rotation steps, each row followed by its count of steps:
The counts run from 0 to 458.
+1.92 -0.27 -1.99 +0.66 +0.69 +0.16 +1.20 +0.76 +0.46 +2.14 +0.56 +0.53
 -1.62 -2.83 +0.57 +0.63 +2.27 +1.81 +0.25 +1.64 +1.76 -0.96 -0.01 +0.85
 +1.01 +1.47 -1.20 +2.25 +2.03 +0.64 -2.30 -1.51 +0.14 -0.91 +0.74 +3.56
 -0.70 -2.16 +1.11 +3.92 -1.97 +0.02 +1.17 -0.23 +0.45 +1.25 -1.75 +0.45
 -1.29 -0.26 -1.66 +1.96
174
-0.42 -0.15 +0.35 +0.22 -0.45 +0.17 +1.26 -1.39 +0.07 +0.50 -0.63 +0.26
 -0.58 -3.78 +0.08 +2.01 +1.93 +2.73 -1.01 +0.85 +0.53 +2.63 -0.20 -1.42
 +0.60 -1.46 -2.77 +1.30 -0.05 +0.44 -2.32 -0.74 -2.09 +0.92 -0.58 +2.25
 +0.17 -1.69 -0.83 +4.77 +0.55 -0.32 -1.43 -1.73 -0.42 +2.39 -0.66 -1.41
 +0.94 -0.33 +1.37 -1.10
236
-1.28 +1.09 -1.39 +2.21 -0.72 +1.72 -0.73 +0.82 -0.31 +2.87 +0.76 -1.10
 -1.02 -1.54 +0.47 +1.72 +3.24 +3.10 -0.27 +1.04 +0.53 +1.68 +2.48 -0.72
 +2.02 -1.22 +0.96 +1.25 +1.73 -0.80 -1.38 -1.55 +0.28 -0.75 +0.42 +3.60
 -1.04 -0.21 +0.34 +2.89 +0.25 -0.41 -0.30 +0.25 +0.67 +1.79 -1.50 -0.13
 +2.20 -0.91 +0.09 +1.05
86
+2.15 +0.31 +0.28 +0.91 -0.12 +0.33 +1.30 -0.43 -1.27 +2.07 -0.49 +0.33
 -1.78 -2.57 +0.62 +1.32 +2.62 +2.50 +1.81 +2.26 +0.76 +2.03 -0.22 -0.54
 +2.93 -1.01 -1.55 +0.30 -0.30 +1.11 -1.30 -1.17 +0.70 +0.71 -0.53 +2.67
 -0.13 -0.80 +1.23 +5.52 +1.13 +0.25 +0.54 -0.08 -0.93 +1.01 -1.21 -0.59
 +0.56 +0.34 +0.66 -0.06
211
-1.07 +1.75 -0.12 +2.30 -1.79 +2.00 +2.15 +1.58 -0.40 +2.20 +0.93 +0.00
 -0.45 -1.11 +1.41 +3.06 +2.41 +1.57 +1.10 +0.78 +1.79 +2.23 +1.81 -1.97
 +0.81 +0.76 -0.83 +2.07 +0.57 +1.35 -2.16 +0.07 +1.00 -0.02 -0.40 +2.06
 -1.59 +0.12 +1.31 +1.73 -0.26 +1.33 +0.66 +2.40 -0.76 +2.77 -0.58 -1.10
 +1.74 -1.57 -0.51 -0.85
422
+0.17 +0.60 -2.33 +0.49 -2.11 +2.36 +2.60 -0.07 +0.58 +1.02 -2.46 +2.24
 -0.66 -1.69 -0.48 +2.46 +2.67 +1.61 +0.23 +0.31 -0.08 +2.53 +0.38 -1.77
 +2.04 +0.91 -2.12 +1.93 +1.67 -1.16 -2.82 -0.38 +0.71 -0.17 -1.17 +1.91
 -0.55 +1.11 +0.30 +1.00 -0.38 +0.61 -0.94 -1.29 -1.42 +1.31 -0.06 -1.65
 +1.49 +1.09 +1.65 -0.71
455
-1.12 +1.10 -1.16 +0.38 -0.25 +2.57 -1.36 +1.60 +0.78 +2.32 +1.56 +0.04
 -0.75 -2.38 +0.20 +2.97 +1.74 +3.40 +0.74 +1.25 +1.13 +0.65 +1.83 -0.59
 +1.00 +1.31 -0.57 +0.85 +1.50 -1.79 -0.89 -0.38 -0.52 -1.25 +0.42 +4.55
 -0.97 -0.30 +0.08 +3.13 -1.14 -0.73 -0.55 -0.37 +0.66 +1.55 -0.89 -0.03
 +1.86 -1.07 -0.99 +0.35
265
-0.08 -1.10 -2.38 -0.41 -1.51 +1.17 +0.31 +0.02 +0.75 +1.22 -1.91 +0.18
 -1.06 -3.50 -0.57 +2.29 +2.42 +1.34 -1.55 +0.12 +0.48 +1.25 +0.60 -1.01
 -0.02 +0.59 -2.52 +2.40 +2.19 -1.72 -2.46 -0.97 -1.47 -1.17 -0.94 +2.39
 -0.90 -0.40 -0.96 +1.35 -1.36 +0.62 -0.83 -2.90 +1.11 +2.50 -0.24 -0.68
 +2.32 -0.55 +1.02 +0.63
113
-1.23 +0.01 -1.09 +0.91 -0.19 -0.06 +2.70 +0.88 -0.87 +0.85 +0.33 -0.39
 -1.75 -4.89 +0.67 +2.59 +2.80 +0.95 +0.13 +1.11 +0.18 +0.89 -0.33 -1.87
 +0.02 +0.51 -2.20 +1.66 +2.20 +0.92 -4.43 -0.21 +0.04 -1.33 -1.09 +1.31
 -1.30 -2.81 +0.67 +1.53 +0.84 +1.46 +0.75 -0.87 +0.55 +1.12 -0.39 -0.11
 +0.00 -1.08 -0.65 -0.69
204
-0.19 +0.83 -3.38 +0.63 -1.08 +1.95 -0.23 +0.74 +2.50 +1.03 -1.42 +0.75
 +0.11 -3.33 +0.88 +0.97 +0.57 +1.79 +0.67 +1.29 -1.19 +1.34 +2.66 +1.32
 +0.02 +1.18 -0.85 +2.23 +2.73 -0.55 -1.53 +0.55 +1.07 -1.59 -0.41 +2.05
 -0.64 +0.88 -1.18 +2.55 -0.68 +0.13 +0.02 -1.06 +0.28 +1.52 +0.20 +0.80
 +2.88 -1.61 +1.33 -0.82
127
+0.82 +1.75 -0.96 +1.98 -0.25 +0.35 +2.22 -0.32 +0.99 +1.31 -0.63 +2.19
 +1.04 -4.67 +0.08 +1.20 +0.11 +2.23 -0.63 +2.23 +0.39 -0.28 +0.05 +1.07
 +1.15 -0.55 -1.41 +0.25 +2.00 +3.10 -1.09 +1.65 -1.44 +0.02 -0.98 +2.19
 +0.52 -1.24 +1.33 +4.38 -0.17 -0.26 -0.14 -0.80 -1.34 +0.24 -0.81 -0.04
 -1.07 -0.78 +0.31 -1.71
18
+1.46 +1.29 -1.71 +2.33 -0.08 +0.58 +0.91 +1.70 -0.29 +2.27 -0.49 +1.30
 -0.26 -4.84 -0.04 +0.70 +0.31 +2.22 +1.73 +2.34 +1.01 -0.09 +1.09 +0.22
 +2.26 -0.01 -0.67 -0.75 +2.18 +1.94 -0.71 +1.23 +1.05 -0.94 -1.08 +2.74
 -1.25 +0.55 +1.62 +2.93 +1.06 +1.53 +1.21 +0.03 -0.39 -0.27 -0.12 +0.27
 +1.75 -0.35 +0.58 -0.81
14
+0.17 +0.57 -1.42 +0.29 -1.28 +1.50 +0.68 -2.31 +1.42 +1.01 -1.78 +1.27
 -0.07 -1.20 +1.01 +0.66 +2.41 +3.15 -0.66 +0.35 -0.75 +2.83 +0.76 -0.25
 +1.23 +0.14 -1.42 +2.47 +1.10 -0.65 -2.50 -0.92 -0.51 +1.27 -0.04 +2.55
 +0.22 -0.46 -0.67 +4.36 -0.24 -1.49 -1.58 -0.92 -1.85 +2.07 +0.05 -1.26
 +0.69 -0.63 +1.66 -0.41
450
+1.10 +0.30 -4.28 +2.09 -1.55 +1.08 +1.34 +1.78 +0.55 +2.31 -1.03 +0.39
 -1.08 -2.24 -0.55 +1.04 +2.62 +0.73 +0.17 +0.69 +1.10 -0.08 +2.23 +0.50
 +1.76 +0.76 +0.48 +2.17 +3.14 -0.52 -2.60 -0.58 +1.41 -1.62 -0.13 +3.42
 -2.01 +0.81 +0.78 +0.14 -1.36 +1.59 +0.90 -0.28 +0.61 +0.83 -0.90 +0.11
 +1.58 -0.34 +0.04 +1.81
315
-0.44 -0.57 -0.51 +0.18 -1.34 +1.13 +1.30 +0.64 -0.60 +1.69 -0.75 +0.14
 -1.14 -1.70 -0.78 +2.88 +3.79 +1.70 -0.54 +0.13 +1.50 +1.58 -0.45 -2.69
 +1.90 +0.38 -1.72 +1.72 +1.16 -1.71 -2.98 -2.14 -0.71 +0.21 +0.10 +3.09
 -1.03 -0.45 +0.31 +1.89 -1.12 +0.25 -0.93 -0.59 +0.47 +2.45 -1.64 -1.59
 +0.71 +0.54 +0.20 +1.15
439
-0.74 +1.43 -1.10 +3.31 +0.23 -0.85 +1.70 -0.05 +0.03 +1.25 -0.18 -0.20
 +0.13 -4.62 +0.89 -0.66 +1.58 +1.88 -1.06 +1.48 +0.72 +1.10 +0.28 +0.64
 +0.15 -1.61 -0.16 +1.54 +2.94 +2.57 -2.86 -0.05 +0.26 -0.01 +0.05 +2.23
 -1.35 -1.92 -0.04 +4.17 +0.46 +0.00 +0.51 -0.44 +0.65 +1.57 -0.99 +1.05
 -0.97 -1.84 +0.19 -0.15
198
-0.58 +0.03 -1.06 +2.18 +0.20 -1.01 +1.53 +0.15 +0.48 +0.61 -0.06 -0.36
 +0.36 -4.24 +0.15 +0.14 +1.38 +1.98 -1.44 +1.78 +0.66 +1.65 +0.06 +0.32
 -0.41 -0.60 -0.88 +2.45 +3.56 +0.92 -3.68 -1.25 +0.42 -0.65 +0.26 +1.79
 -1.46 -2.48 -0.39 +4.78 -1.30 -0.28 +0.17 -0.95 +1.10 +1.14 -1.23 +0.59
 -1.08 -0.99 +0.51 +0.11
199
+1.08 +0.13 -2.11 +0.03 -1.11 +1.96 +1.99 +0.04 +1.34 +2.30 +0.60 +0.84
 -1.63 -0.84 +1.04 +3.01 +3.00 +0.61 -0.34 -0.48 -0.01 +0.26 +1.68 -0.43
 +1.12 +2.55 -1.54 +3.55 +0.84 -0.14 -2.46 -0.97 -1.05 -0.77 +0.02 +2.62
 +0.05 -1.78 +0.66 +1.88 -2.68 +0.60 -0.17 +0.49 -0.55 +2.56 -1.20 -1.25
 +0.02 -2.00 -0.92 +1.27
296
+1.72 -0.76 -1.33 +0.30 -0.20 -0.41 +2.29 +0.07 +0.54 -0.16 -0.24 +1.82
 +0.30 -4.17 -0.83 +0.58 -0.16 +1.80 -0.05 +1.56 +0.34 +1.55 +0.92 -0.02
 +0.42 +1.87 -4.03 +2.47 +1.38 +1.21 -2.60 -0.41 +0.90 +0.72 -1.01 +1.15
 -0.83 -1.11 -1.35 +4.77 -1.51 +0.16 +1.07 -1.24 +0.10 +0.65 -0.05 -0.31
 +0.41 +0.53 +2.01 -0.86
363
-0.94 +0.02 -0.24 -0.18 -1.22 +1.35 +1.61 +0.87 -0.78 +1.35 +0.83 -0.09
 -1.26 -2.84 +0.12 +2.90 +2.60 +2.33 +0.34 +1.20 +1.53 +2.78 +0.57 -2.80
 +0.66 +1.86 -1.33 +2.25 +0.76 -0.49 -3.54 -1.73 +1.33 +0.04 +0.71 +3.03
 -2.02 -1.33 -0.39 +2.67 -1.28 +0.51 +0.11 +0.62 +0.25 +1.94 -0.87 -1.10
 +0.86 +0.38 -0.35 -0.33
62
-1.68 +1.94 -0.06 +1.62 -1.23 +0.70 +1.95 +0.78 +0.63 +0.63 -0.47 +0.83
 +0.04 -4.14 +0.82 +1.77 +1.33 +1.48 +1.01 +1.14 +1.19 +1.86 +0.02 -1.68
 -1.17 +1.65 -2.60 +1.88 +1.74 +1.19 -3.23 +1.77 +0.54 -0.58 -0.57 +1.10
 -1.39 -0.93 +1.11 +2.39 -0.05 +0.85 +0.72 +0.03 -1.38 +2.27 +0.76 -0.56
 +0.78 -1.78 -0.33 -2.71
41
+1.63 +0.53 -2.23 +0.54 +0.28 +0.19 +2.35 +0.54 -0.74 +1.57 +0.11 +2.38
 -1.39 -2.70 -0.30 +0.22 +1.98 +1.57 +1.67 +1.42 +1.43 +0.48 -0.99 -0.48
 +2.46 +2.74 -2.18 +1.53 +2.47 +0.19 -3.24 +0.29 +1.60 -0.66 -0.89 +2.38
 -0.94 -1.36 +1.89 +3.45 -0.60 +0.34 +0.87 -0.11 -0.67 -0.77 -0.68 +0.02
 -1.28 +0.60 -0.51 -0.57
190
+0.56 +0.77 -4.69 +0.11 -1.58 +2.30 +1.01 +0.15 +0.35 +1.91 +0.35 +0.04
 -1.71 -3.01 +0.22 +2.29 +2.80 +0.85 -0.97 -1.36 -0.79 -0.53 +2.77 -0.09
 +1.21 +1.13 -1.26 +1.73 +1.43 -0.05 -1.94 +0.09 -0.78 -1.23 +0.17 +2.77
 -1.04 -0.82 +0.22 -0.40 +0.94 +0.84 -1.40 -1.03 -0.39 +0.48 +0.17 -1.74
 +1.70 -2.13 +0.22 -0.42
116
+0.31 -0.31 +0.10 -0.29 -0.53 +0.44 +2.70 +0.01 +0.02 +1.05 +0.34 +0.35
 -1.44 -4.65 +0.14 +3.51 +1.59 +0.93 -0.64 +1.17 +0.76 +0.16 -0.42 -1.37
 -0.34 +1.21 -4.40 +1.74 +0.65 +1.92 -2.83 +0.38 -1.33 -0.22 -1.38 +1.86
 -0.59 -2.65 +0.98 +3.31 -0.45 +1.21 +0.63 -0.96 -0.34 +1.89 -0.71 -0.66
 -0.40 -1.00 -0.40 -1.12
383
+0.34 +0.15 -1.88 +1.97 -0.06 -0.62 +0.68 -0.04 +1.63 +1.01 -1.94 +0.88
 +0.65 -4.56 +0.88 -0.81 +0.98 +1.38 +0.37 +1.68 +1.29 +0.61 -0.05 +1.15
 -0.60 +0.37 -1.48 +2.25 +3.83 +0.70 -2.60 +0.45 +0.79 -1.67 -0.47 +2.19
 -1.35 +0.12 -0.18 +2.57 -1.16 +0.92 +0.81 -1.38 -0.56 +3.07 +0.25 +1.49
 +1.01 -1.13 +0.05 -0.28
163
+1.82 -0.22 -2.90 +0.73 -0.69 +1.14 +1.02 +0.69 +0.74 +2.47 -2.54 +1.31
 -1.79 -2.04 +0.29 +2.37 +3.18 +0.68 -0.10 +1.19 -0.06 -0.64 -0.78 -0.02
 +1.91 +0.51 -1.41 +1.49 +2.64 -1.05 -1.95 -0.63 -0.27 -1.72 -1.27 +3.44
 +0.19 +0.30 +1.59 +1.58 -1.43 +1.50 +0.19 -1.62 -0.60 +0.82 -1.72 +0.47
 +0.47 +0.34 -0.47 +1.59
317
+1.36 +1.47 -4.07 +1.60 -0.64 +1.75 +0.13 +0.22 +2.21 +2.40 -0.78 +1.18
 -0.63 -3.86 +0.20 +0.42 +1.40 +1.52 -0.62 +1.08 -0.32 -1.69 +2.28 +2.14
 +1.09 +0.08 +0.70 -0.14 +2.59 +1.03 -0.85 +0.80 -0.48 -1.90 -0.42 +3.79
 +0.00 -0.36 +1.11 +1.95 +0.12 -0.47 -0.98 -1.76 -0.94 +0.40 -1.02 +0.43
 +0.34 -1.76 -0.27 +0.44
141
+0.78 +1.72 -1.63 +0.84 -2.01 +3.02 +1.16 +0.98 +1.88 +2.88 -1.18 +2.60
 +0.21 -0.88 -0.82 +3.00 +2.06 +2.05 -0.27 +1.32 +0.94 -0.19 +0.82 -0.40
 +2.13 +0.86 -0.50 +0.72 +1.64 +0.20 -0.83 +0.07 -0.92 -0.52 -0.69 +3.58
 +0.70 +0.98 +1.60 +2.27 -2.13 +0.01 -0.99 +0.10 -1.74 +0.91 -2.14 -0.74
 -0.03 +0.49 +0.19 +0.18
282
+0.58 -0.18 -1.05 +0.07 -1.82 +1.39 +1.44 -0.60 -1.06 +2.67 -0.92 +0.47
 -2.40 -1.96 -0.34 +2.16 +3.95 +2.18 -0.15 +0.09 +1.34 +0.97 -0.02 -2.44
 +2.99 +0.01 -1.23 +0.87 +0.75 -1.09 -2.54 -1.48 -0.38 -0.01 -0.33 +3.97
 -0.84 -0.15 +0.75 +2.17 +0.42 -0.39 -1.47 -0.85 -1.46 +1.00 -0.42 -1.98
 +0.71 +0.72 +0.19 +0.72
440
+1.87 -0.15 -2.77 +1.41 -1.48 +1.09 +1.30 -1.48 +1.46 +1.12 -2.47 -0.24
 -1.25 -4.09 +0.79 +0.12 +1.79 +1.46 -1.57 +2.11 -1.18 +1.16 +2.29 +0.89
 +1.33 -1.89 +0.25 +1.13 +1.14 +1.90 -1.76 -2.25 +0.24 -0.55 +0.18 +1.97
 +0.08 -0.54 -1.67 +2.85 +0.11 +0.83 -0.32 -1.15 -0.42 +2.36 -0.97 +0.37
 +0.92 -0.40 +1.56 +0.99
324
+2.59 +0.03 -1.27 +1.34 -1.19 -0.51 +3.33 -1.02 -0.45 +0.72 -1.31 +1.67
 -1.14 -3.85 -0.34 +0.20 +1.16 +1.12 +0.30 +1.71 +1.12 +2.03 +0.41 -0.66
 +1.46 +0.66 -2.43 +1.77 +0.34 +2.72 -2.63 -1.11 +2.01 +0.55 -0.23 +1.59
 -1.46 -0.35 -0.29 +2.11 +0.29 +1.41 +1.26 +0.40 -1.63 +1.94 +0.03 -0.90
 -0.11 +0.92 +1.52 -0.28
186
-0.61 +2.08 -0.86 +1.66 -1.00 +1.46 +1.13 -0.16 +0.15 +1.62 +0.16 +0.66
 -0.44 -3.28 -0.33 +2.73 +1.55 +2.93 -1.45 +1.99 -0.42 +1.30 +2.16 -0.15
 +1.48 -2.07 +0.23 -0.67 +0.67 +1.90 -0.93 +0.17 -1.25 +0.36 -0.66 +2.93
 +0.52 -1.83 +0.43 +4.93 +1.14 -0.35 -1.78 -0.21 -0.89 -0.31 -1.98 -0.34
 +0.18 -0.59 +0.91 -0.67
232
+0.99 +1.47 -1.24 +1.00 -1.13 +1.63 +2.32 +1.39 -0.37 +2.20 +1.47 +0.33
 -1.84 -4.73 -0.45 +3.17 +1.33 +1.47 -0.02 +1.66 +0.86 -0.32 +2.60 -0.59
 +1.44 +0.86 -1.23 -1.17 +0.35 +2.61 -1.51 -0.19 +0.54 -0.54 -0.22 +3.04
 -0.88 -1.13 +1.45 +2.14 +0.89 +1.07 +0.30 +1.00 -0.54 -0.13 -1.16 -1.13
 +0.39 -0.72 -0.67 -0.80
29
+1.20 -0.68 -0.52 +0.94 -0.69 +0.64 +3.04 +0.11 +0.36 +0.35 +0.42 +0.51
 -0.73 -4.07 +0.39 +2.55 +0.60 +0.58 +0.06 +1.62 +0.18 +1.36 +0.93 -0.12
 -0.37 +1.69 -4.34 +3.16 +0.44 +1.79 -2.12 +0.27 +0.20 -0.37 -1.14 +0.78
 -0.90 -1.29 -0.17 +3.74 -1.18 +2.69 +1.77 -0.60 +0.35 +2.04 -0.52 -0.14
 +0.91 -0.94 +0.74 -1.20
6
+0.97 +1.14 +0.01 +1.85 -0.20 +0.23 +0.32 -0.82 +0.03 +2.16 +0.78 +0.12
 -0.89 -4.40 +1.37 -0.04 +1.11 +2.87 +0.85 +1.52 +1.28 +0.98 +1.24 +0.80
 +1.70 -0.52 -0.45 +0.03 +0.60 +2.76 -0.76 +0.20 +0.43 +0.68 +0.49 +3.21
 -0.54 -1.51 +0.80 +4.72 +1.62 -0.53 -0.09 +1.05 -2.07 +1.89 -0.37 -0.84
 +0.34 -1.65 +0.21 -1.20
34
